Each path is a new rotation, seen through one point. The rows after it are directions, each followed by how far the rotation turns it, in degrees each step (0 if it stays put).
Each turn is a multiple of 5 degrees from 10 to 175, or 0.
Each row of a path follows its step; steps can be skipped.

step 0: [ 1.11  2.75  4.57 -1.05  2.00 -0.94  3.60 -4.15 -3.27  0.19  0.07 -0.30
 -0.67  4.36 -1.22 -2.46 -0.89 -1.47  0.12  3.27  0.83 -2.14  0.25  0.11
 -1.21 -1.06 -3.76  4.39  0.52 -1.92 -0.43  0.48  0.56]
step 1: [ 2.67  1.59  1.01 -2.41 -0.96 -2.96 -0.55 -3.73  0.17  1.66 -0.77 -1.56
 -1.72  6.36  2.14  1.50  1.88  2.91  2.15 -1.49  2.18 -1.60  0.75  0.34
 -0.72 -3.55 -1.61  3.66 -2.51 -1.87 -0.67  0.35  0.67]
step 2: [ 7.20 -0.79 -1.80 -1.59 -2.90 -2.94 -2.17 -2.81 -0.67 -1.86 -0.97  0.78
 -0.05  2.08  2.71  3.02 -0.27 -1.68  2.82 -1.77  0.98  0.33  2.34 -0.51
 -2.80  0.06 -0.11 -1.20 -0.71 -3.61 -0.40  1.04  2.02]
step 3: [ 6.68 -2.27 -0.87 -1.08  0.16 -1.08  0.40 -3.29 -2.38 -1.66  0.62  0.28
  1.56 -0.49  0.00 -3.98 -2.65 -0.74 -0.05  1.62 -1.45 -3.07  1.84 -2.83
 -3.68 -0.43  2.50 -0.75  1.69 -0.58 -3.26  1.69  2.05]
step 4: [ 5.00  0.13 -0.02 -0.36  2.20  0.80  3.08 -2.11 -3.44  5.10  0.57 -1.60
 -0.84 -1.25  0.41 -2.15 -1.11  2.25 -2.16 -1.62 -0.05 -3.21 -0.74  1.01
 -4.40 -3.23  0.57  0.57 -1.36  2.74 -1.69  1.10  1.69]
step 5: [ 5.68  2.09  3.67  1.16 -1.80  1.08  4.06  0.21 -2.86  3.73  1.14 -1.09
  0.99  0.00 -0.12  2.71  0.61 -1.25 -1.21 -1.64  0.22  0.37  0.10  3.03
 -3.85 -0.34 -3.68  2.49 -1.00 -1.65  2.07  0.99  0.85]
step 6: [ 2.56  0.90  5.23 -2.76 -3.48 -2.37  1.57 -2.15  0.18  0.44  0.65  0.10
  3.56  2.81 -0.68 -0.36  1.55 -0.11 -0.84  1.69 -0.38 -2.72  2.75  1.52
 -1.03  1.90 -1.89  4.48  2.32 -3.27  0.48  0.43  2.00]
step 7: [ 1.45  1.68 -0.25 -4.60  0.21 -3.33 -2.28 -5.30  0.89  0.94 -2.99  0.50
 -1.05  3.12  3.00 -0.93 -0.79  2.45 -1.30 -1.01  1.62 -2.52  2.67  1.73
 -2.02  1.96 -0.53  3.21  1.31  0.31 -0.85  0.81  3.45]
step 8: [ 6.11  2.78 -2.66  0.62  1.06 -0.66 -1.47 -3.17  0.01 -0.49 -3.17 -0.70
  0.19  2.20  3.51  0.26 -3.80 -0.64  0.30 -1.01  1.80  2.65  0.94 -2.54
 -4.72  0.81 -1.49  1.73 -0.32  0.47 -0.65  2.01  0.40]
step 9: [ 5.64  1.75  0.78  0.70 -1.32 -0.15  2.33 -1.38 -0.79  1.69  0.15 -1.06
  6.37  1.08  1.26 -1.55 -0.91 -0.78  1.98  0.94  2.09 -1.44  0.17 -4.61
 -3.94 -2.54  1.66 -0.66  0.47  0.74 -2.35  1.23 -0.84]
Speeds:
[ 0.42 -0.99 -0.02 -2.29 -1.70 -0.34 -0.84 -0.30 -0.67  0.06 -0.62  1.32
  0.60 -0.70  0.03  0.88  0.64 -0.08 -0.53  0.03 -1.18 -0.76  0.43 -0.11
  0.47  1.13  1.25 -0.51  0.51 -1.21  0.75 -1.75 -1.04] | 90
[-1.77 -0.75  1.12 -0.44 -0.69  1.63  0.46 -1.02  0.46  0.42 -1.43  0.79
  0.77  0.24 -0.30 -1.08 -0.53  1.44  0.30  0.01 -0.14 -1.27  0.40  0.02
  0.46 -1.47  1.19  0.39 -0.62 -0.53 -1.59  1.00  0.42] | 120
[-0.33  0.99 -1.03 -0.41 -0.50  0.52 -0.59 -0.84  0.00  0.85 -0.55  1.15
 -0.75 -1.37  1.26  1.29 -0.31 -0.54 -0.08 -1.00  0.99 -0.67  0.05  1.89
  0.43 -0.84 -0.85 -1.54 -1.23  0.66  0.81  0.30  1.42] | 125
[ 0.93 -1.56  0.60 -0.30  0.23  0.04  0.88  0.72  2.11  1.48 -1.51 -0.57
 -0.82 -0.40  1.22  0.96 -0.31 -0.48  0.05 -0.33 -0.90  0.47 -0.05 -0.51
  0.26  0.60 -1.48 -0.32 -1.05 -0.56 -0.95  0.77 -1.44] | 110
[-0.80  0.23 -1.55 -0.65 -0.21  0.15  0.08  0.26  0.08  0.25 -0.17 -1.36
 -0.84 -0.22  1.89  1.14 -0.32 -0.48  0.36  2.21  1.06  0.00  0.07 -0.72
 -0.64 -1.30  1.34  0.51  1.33 -1.56  0.14  0.62 -0.10] | 55
